In the data rows, the value 128 means zero.
Each row of this table is followed by its label. One hidden rule gives the labels. It looks at one to three of the table's principal directions, none of them among the few with the most spread.
[130 139 113 123 179 100  92 168 139 160 118 104 138 140 133  87  95 128  86 138  99 126  89 109 101 150 131 171  88 165  99 128] 3
[ 99  88 169 112 106 162 121 117 129 125 137 177 106  98 128 168 109 116 152 141  54 207 171 185 156 164 169 145 133 135 107 178] 3
[130 133 188  86  82 203 128 163 116 115 111 155  99 119 135 182 107 149 165 200  47 202 134 135 190 110 191 125 155 119 105 154] 5
[171 158 167  74  42 218 189 101 136  78 124 146  26 131 109 165 124 114 192 178 230 132 110  76 190  64 173  80 255  48 186 106] 6
[164 125 114 104 130 119 121 140 115 135  99 107 117 132 134  80 119 132 110 142 135 139  85 103 127 130 154 152 121 148 145 128] 2
[126 209 152 143 146 150 110 144 170 115 116 169  88 144 124 155 105 111 188 177 105 139 135 139 121 102 127 106 138 105 155  70] 5
[ 79 237 132 199 206  52  27 139 131 169  69 149 180 169 132 146 119 103 191 121  64 159 122 188 104 129  93  75  78 172  99  73] 2
[112 134  96 158 154 115 137  93 139 119 143 129 140 130 109 112 142  95 115  88 204  63 148 132  88 144 111 121 138 109 169  92] 6
[161 119 107  85 114 148 133 146 135 124 155 100 132 159 128  94 126 154  98 123 170  67  76  79 112 111 156 159 157  95 178 122] 5
[ 96  89  94 124 156  96 143 115 117 132 136 102 118  94 112 110 114  90  60 125 131 137 138 134 122 153 121 139  94 180  90 145] 4
[ 92  80 178 110  83 194 199 110 152 120 171 158  57  76 121 178  96 110  80 193  48 175 189 123 163 124 106 136 119 140  60 152] 3
[113 184 143 175 167 113  77 138 167 143 116 176 142 152 133 136 122 118 181 122  88 127 152 163  76 136  94 120  94 124 127  83] 6
[ 85 128 122 144 158 111  61 128 121 147 136 159 182 139 136 155 134 125 161  86  84 151 151 199 109 165 155 128 110 131 131 155] 4
[128 141 134 153 143 124 156 137 141 143 122 114 124 120 123 117 113 126  80 160 106 104 142  84 116 110  74 132  89 154  87  97] 2
[143 153 128 149 134 115 150 143 128 117 133 117 128 114 148 152 140 158 144 151 103 145 133 124 161  98 102 107 108 124 132 134] 2
[105 156 105 169 175  79  98 113 117 155  96 116 146 129 128 115 132  96 123 104 152 131 126 139 105 146  95 101 101 165  91 110] 0
[174  81 122  67  78 186 154 139 120 141 149  99 123 147 138  82 128 165  62 137 154  78  80  47 111 112 157 173 148 106 144 138] 3
[135 208 142 167 155 106 116 150 162 105 109 147 119 147 118 153 127 123 204 142 147 113 138 137 123  95  93  92 141 103 147  72] 5
[ 95 106 126 169 166  86  55 147 120 152 139 150 229 143 158 136 158 166 155  60  43 139 150 216  94 192 125 157  54 141 114 167] 4
[100  38 139  98  87 165 194 108 154 108 219 138 102  91 121 156 121 137  70 125  93 119 174 135 139 142 115 166 126 111 114 180] 5
[116 151 112 125 140  79  62  99  95 161  73 123 151 161 121  93 128  97 145  96 139 151  83 155 115 142 152 107 134 165 138 112] 5
[116 241 127 171 184 109  74 158 133 143  94 135 139 150 153 163 123 132 187 165  89 160 107 146 141 100 123  75 107 132 130  90] 2
[105 151  80 203 218  36  40 142 144 177 132 121 237 174 150  82 157 143 125  32 122  60 119 168  24 180  64 148  38 149 118 104] 0
[109 157 140 170 153 102 130 127 161 131 148 150 121 119 138 159 124 130 151 133  82 145 158 154 127 122  72 112  95 130 111 121] 1
[147 113 125  81 109 123  75 142  96 147  84 125 150 159 123  88 120 133 130 126 102 150  84 130 117 131 188 150 130 155 143 131] 5
[ 82 128  66 168 202  38  60 134 129 148 167 116 225 150 138 120 150 139 118  48  98  92 133 196  76 160 106 136  57 148 150 141] 3
[127 154 161 153 142 135 144 149 185 101 146 156  98 128 118 148 114 123 170 138 131 109 153 139 116 137  92 140 137  96 122 101] 3
[ 83 168 143 194 176 109 119 144 179 111 165 155 152 132 125 176 135 126 171 104 117  90 177 176 102 149  67 116 105 100 107 102] 4
[ 95 105  72 169 194  65 103 121 137 176 163 101 192 135 137  83 133 126  39  74 111  68 132 126  52 162  66 158  38 170 101 125] 2
[135 110 111 115 121 114 116 124  92 126 125 110 172 133 127 127 145 146 131 100 144 125 119 138 152 128 167 128 148 121 166 158] 1
[107 126  88 147 163  61 110 139 116 127 158 102 188 130 134 141 146 151 122  92 104 118 131 163 136 121 111 120  90 141 144 153] 2
[175 147 125  97  75 139 149  87 103 107 105 113  92 146 125 118 149 127 177 113 241 125  76 100 174  93 164  88 232  80 201 124] 6
[152  92 154  82  60 171 149 104 104 138  96 130  96 133 117  99 122 120 105 151 132 142 109  88 136 115 151 134 157 140 117 122] 2
[153 126 131 137 136 122 131 146 131 126 114 122 131 125 140 104 132 144 128 133 120 128 118 122 120 142 121 150 103 133 127 125] 2
[ 97 148 122 156 172 103 124 142 154 120 145 134 122 114 128 143 116 114 126 139  91 136 146 162 121 145 102 130  86 144 109 118] 4
[137 129 121 117 129 114 108 139 113 124 133 114 152 140 143 133 140 155 153 106 134 138  99 146 154 134 158 130 146 113 154 159] 4
[108  57 165  85  52 209 176  90 124 123 171 154 103 110 121 152 125 129  88 142  94 134 160 125 148 136 156 147 157 107 125 159] 2
[134 117 109 123 132  95  87 127  86 152  91 108 173 144 139  96 145 138 123 101 118 144  95 141 123 143 149 129 105 161 126 141] 5
[111 124  62 139 167  65  93 107 117 149 145 109 181 145 117 102 139 113  98  70 164  84 126 136  84 123 119 120 109 145 165 125] 2
[177  91 118  66  78 176 189 123 141 107 141 104  69 131  97  80 111 115  73 151 220  64 101  36 111  94 141 156 186 103 156 103] 6
[150  93 137 123  90 144 143 118  92 121 117 121 147 118 153 126 166 163 139 113 125 148 123 137 153 140 142 127 125 120 130 160] 0
[135 171 158 123 122 158 158 131 139 105  88 137  34  99 123 147 103  89 159 200 142 189 121 116 169 115 132  96 157 137  93 103] 3
[103 150 100 175 182  85  83 129 132 137 134 139 183 137 135 133 147 125 150  82 127 109 150 174  89 153 111 120  91 130 141 120] 0
[138 112 115 138 135 138 160 129 142 112 175 111 145 123 130 134 142 150 115  96 189  70 137 108 129 135 121 146 157  80 160 147] 4
[119 175 119 138 153  83 110 140 105 116  83 106 126 126 122 138 126 111 159 149 128 166 106 150 168 115 135  89 126 159 117 114] 6
[114 146  89 153 167  74 145 125 129 109 142  94 148 122 102 134 132 109 115 104 195  81 141 120 134 109 100 105 140 128 144 114] 1
[136 131 140 123  99 147 145 100 118 116 116 143 106 122 123 137 135 118 152 136 146 144 136 131 149 116 142 107 160 114 154 122] 1
[134 132 124 174 161 102 131 140 141 134 134 131 142 109 154 131 143 147 137 114 110 137 150 142 115 145  81 131  79 134 103 141] 2
[121 157 114 166 142 101 153 101 142 111 146 130 117 117 126 154 144 116 155 112 175 113 153 136 138 106  84  86 145 106 150 115] 3
[139 112 128 132 128 131  96 113 147 157 129 146 144 160 135  79 133 128 122  82 145  90 110 124  59 164 117 164 119 117 137 113] 2
[125 107 121 122 130 125 125 127 127 128 151 126 145 128 134 128 132 141 120 107 124 123 126 141 129 144 141 146 129 118 142 154] 4
[146 161 165 110  83 158 163 122 125  86 118 144  86 121 118 174 125 135 190 176 125 165 134 133 204  80 159  93 191  91 179 122] 2
[120  84 155 128 105 171 174 138 136 117 167 129 136 105 133 152 133 157  95 138  96 112 162 118 144 140 115 155 116 111 100 156] 5
[183 143 162 119  89 155 144 124 122 139  80 138  77 125 144 116 125 136 162 159 146 172 108  83 149 103 123 113 160 124 111 127] 4
[146  68  44 125 173  56 126 115  57 175  81  31 166 106 133  27 142 106   5  79 218 107  71  70 101 171 124 152  82 214  71 160] 3
[114 136 157 149 124 143 111 131 129 144 124 153 156 135 143 146 134 147 142 133  60 141 148 151 125 138 120 130  97 129 115 126] 2
[145 162 155 101  96 167 125 147 103  98 115 129 122 134 133 185 136 153 202 153 147 165 111 135 207  96 195  92 208  81 164 153] 0
[147 107  80  99 134 116 134 140 137 136 167  93 141 147 130  83 127 147  63 118 146  66  93  82  87 107 121 158 106 128 159 120] 2
[122 128 137 122 126 118  83 151 111 130 121 141 175 145 140 147 139 158 167 117  67 156 126 173 139 133 161 131 112 129 139 151] 1
[175  90 148  82  73 178 151 141  96 131 102 111 112 123 139 107 130 157 109 155 134 148  99  78 156 119 168 148 152 127 114 156] 0
[ 78 154 120 176 189  83 109 163 151 105 169 138 170 111 135 189 132 142 160 121  57 142 175 206 142 143 104 120  74 130 120 144] 0
[147 140  84 155 171  65 123 121 128 152 104  88 146 142 127  53 132 116  77 104 170  77  92  94  77 136  79 142  80 165 129  86] 5
[117 122 130 130 127 128 113  96 139 158 123 152 110 134 126 104 113 101 109 123 110 138 130 129  93 141 115 135 114 147 121 115] 5
[118 172 145 125 128 152 115 126 159 106 146 169  94 136 124 173 115 116 195 143 130 148 140 159 143 114 153 106 175  84 173 119] 4
[158  59 164  69  41 216 152  95 100 158 101 147  89 124 126  93 119 120  80 150 130 147 123  67 118 130 166 154 161 136  99 142] 5
[ 88 166 132 163 162 128 171 130 189  83 189 143  95 108 100 191 110 100 148 141 158  87 184 143 137 111  83 106 153  87 137 101] 0
[138 165 109 155 148 110 189 119 164  88 161 118  75 101 117 157 127 112 146 142 204 104 151 105 152  86  79  90 162  94 154 110] 0
[145 136 156  94  83 170 165 107 120 107 104 133  69 118 104 136 107 103 137 174 159 149 121  99 176 100 165 113 196 114 152 115] 5
[113 124 177 142 103 173 132 126 129 136 100 167 113 116 132 147 125 120 138 164  61 164 167 141 122 139 113 123  97 146  71 111] 1
[117 112 127 137 123 122 126 107 124 139 132 139 141 125 125 129 132 122 120 112 116 129 149 136 117 130 116 125 118 136 127 132] 3
[119 161 129 143 123 114 165  99 118 108 109 108 102 118  95 153 127  90 142 132 216 113 138 104 171  93 109  71 193 119 125 104] 3
[130  64 136 109  81 120 137  84  73 154  85 120 144 115 116  93 135 114  83 117 107 158 134 121 139 138 139 134 117 179 103 148] 2
[137 106 169  75  68 191 151 126 138 117 144 166  69 113 122 165 100 130 144 181  77 186 147 120 166  95 169 131 169 112 135 155] 1
Here are more rows. What is the label of each one?
[124 131 117 151 146 108 140 109 111 160  90  95 131 125 115  90 121  96  68 126 171 100 119  78 108 131  88 119 113 170  74  99]: 3
[175 116 173 100  62 181 171 137  99 117  75 116  98 123 124 119 133 144 131 174 144 143 114  71 167 100 140 122 161 127  99 118]: 1
[140 111 120 112 112 163 154 121 123 134 138 124 103 112 142 118 129 132  91 153 123 133 125  99 126 120 133 133 117 131 127 133]: 1
[177 132 118  80  71 170 174 121 126  81 159 106 103 150 122 132 150 156 153 127 231  71  89  82 161  75 166 113 224  48 221 121]: 3
[110 142 127 114 135 122 131 148 145 103 157 121 119 132 117 158 116 130 142 140 122 124 124 144 152 114 138 123 146 114 138 131]: 6
[ 88 156 174 120 108 171 115 133 116 111 122 168 120 117 121 211 114 122 185 173  56 197 166 179 192 113 180  92 159 117 127 144]: 2
[ 83 186 170 196 182  92  78 168 134 137  98 164 163 112 147 202 122 137 204 150   9 213 180 208 159 142  98  95  68 160  59 141]: 0
[121  74  92 120 126 144 169 106 115 138 178  90 149 113 133 112 143 138  41  98 176  70 128  88 119 140 122 149 128 118 129 157]: 1
[153 139  67 168 182  69 127 129 139 127 132  97 149 131 140  76 157 128 115  77 213  67 111 113  71 143  79 132  95 127 148 105]: 3
[140 107 120 106  80 168 208  92 106  94 139  95 100 109  89 146 139 105 100 128 255  70 146  59 169  84 135  92 225  89 147 123]: 2
[ 99  63 118 101 129 130  92 129  96 157 125 132 164 115 128 117 119 121  82 111  68 165 142 157 113 171 172 163  91 175  90 178]: 4
[ 72 155 116 155 166 119 112 111 170 119 176 156 139 141 101 158 116  92 136 102 142  77 166 166  94 139 115 121 140 100 161  96]: 1
[162  83 129  74  74 166 118  97  95 163 100 120 118 151 129  74 128 124  95 109 175 124  79  79 112 136 175 149 174 129 135 143]: 0
[178 172 193  91  68 208 152 172 146 101 114 143  73 146 140 166 118 170 194 201 117 150 101  82 180  72 153 113 192  74 132 115]: 5
[126  98 133 142 141 104 109 155 139 149 147 134 168 129 150 121 131 166 112 114  44 137 141 148 103 147  96 165  58 151  94 155]: 5
[164 108 125  76  84 178 160 125 156 103 172 134  83 141 118 120 123 137 130 128 194  85 110  85 119 102 156 147 197  67 187 128]: 4
[156 155 125 128 136 116 117 147 144 125 127 118 133 156 139 103 131 151 144 127 136 102  88 117 115 122 123 141 126 110 161 105]: 0
[181 126  78 137 153  55 113 127 113 136 102  82 143 143 149  52 155 143 128  75 204 109  62 112 103 144 108 140 114 141 153 131]: 3
[210 103 136   5   7 201 140 109  79 107 119 105  88 172 136 108 144 171 166 134 214 139  22  71 198  73 251 121 255  57 236 165]: 1
[114 110 164 128  83 170 176  91  86 120  74 135  85  82 103 164 126  82 127 166 158 181 177 109 182 116 135  79 170 154  63 133]: 5
[142  95 105  74 117 111  93 150 115 150 139 110 143 150 138  94 117 152  96 125  80 143  79 122 116 121 162 162 106 154 135 158]: 1
[120  49 141  95  76 162 128 111 111 142 145 142 164 136 115 116 137 140  89  96 107 103 152 124 102 144 148 163 130 127 119 153]: 2
[117 165  98 145 168  55  74 134 127 130 105 126 156 152 120 113 131 114 164 103 121 133 111 171 106 126 121 110 102 153 152 104]: 5
[127 180 115 130 164  95  65 156 127 133 113 134 145 151 148 133 124 141 178 134  81 167  92 173 133 128 159 120 107 135 160 126]: 0
[100  58 120 137 136 142 162 119 108 140 138 114 135  77 123 128 127 109  52 122 124 134 176 119 121 168 116 149  90 167  51 167]: 2
[139 161 129 138 141 141 203 138 169  93 148 103  50 102 111 141 105 104 111 176 199  97 130  70 151  96  80 111 160 109 108  95]: 2
[ 90 171 125 179 159  84 133 116 137  98 137 146 135 106 117 189 138 111 184 124 118 150 183 188 160 112  95  75 123 124 140 120]: 3
[ 97 178 126 154 174  97  62 151 125 167  88 135 165 153 122 131 109 110 131 139  74 138 130 138  96 120 114 110  83 174  84  94]: 2
[109 159 137 132 139 110  70 148 125 133 125 153 159 149 138 166 130 143 190 121  70 169 129 182 139 121 148 107 123 126 136 142]: 1
[145 100 142 117 118 151 112 147 137 161 126 136 142 145 147  88 123 153  92 130  77 117 113 105  81 148 120 176  83 142 100 127]: 6
[153 132 100 102 118 101  59 125 120 142 146 131 192 195 141 101 154 169 172  54 154  89  73 149  98 123 172 141 163  83 225 141]: 3
[127 126 171  97  67 188 125 112 122 131 126 158 115 150 137 146 132 144 152 150  84 149 115 136 145 117 159 121 155 104 142 123]: 2
[143 149 117 118 127 125 143 123 129 126 113 108  99 133 116 110 118 109 115 144 180 110 102  88 129 104 122 114 154 129 132 101]: 5
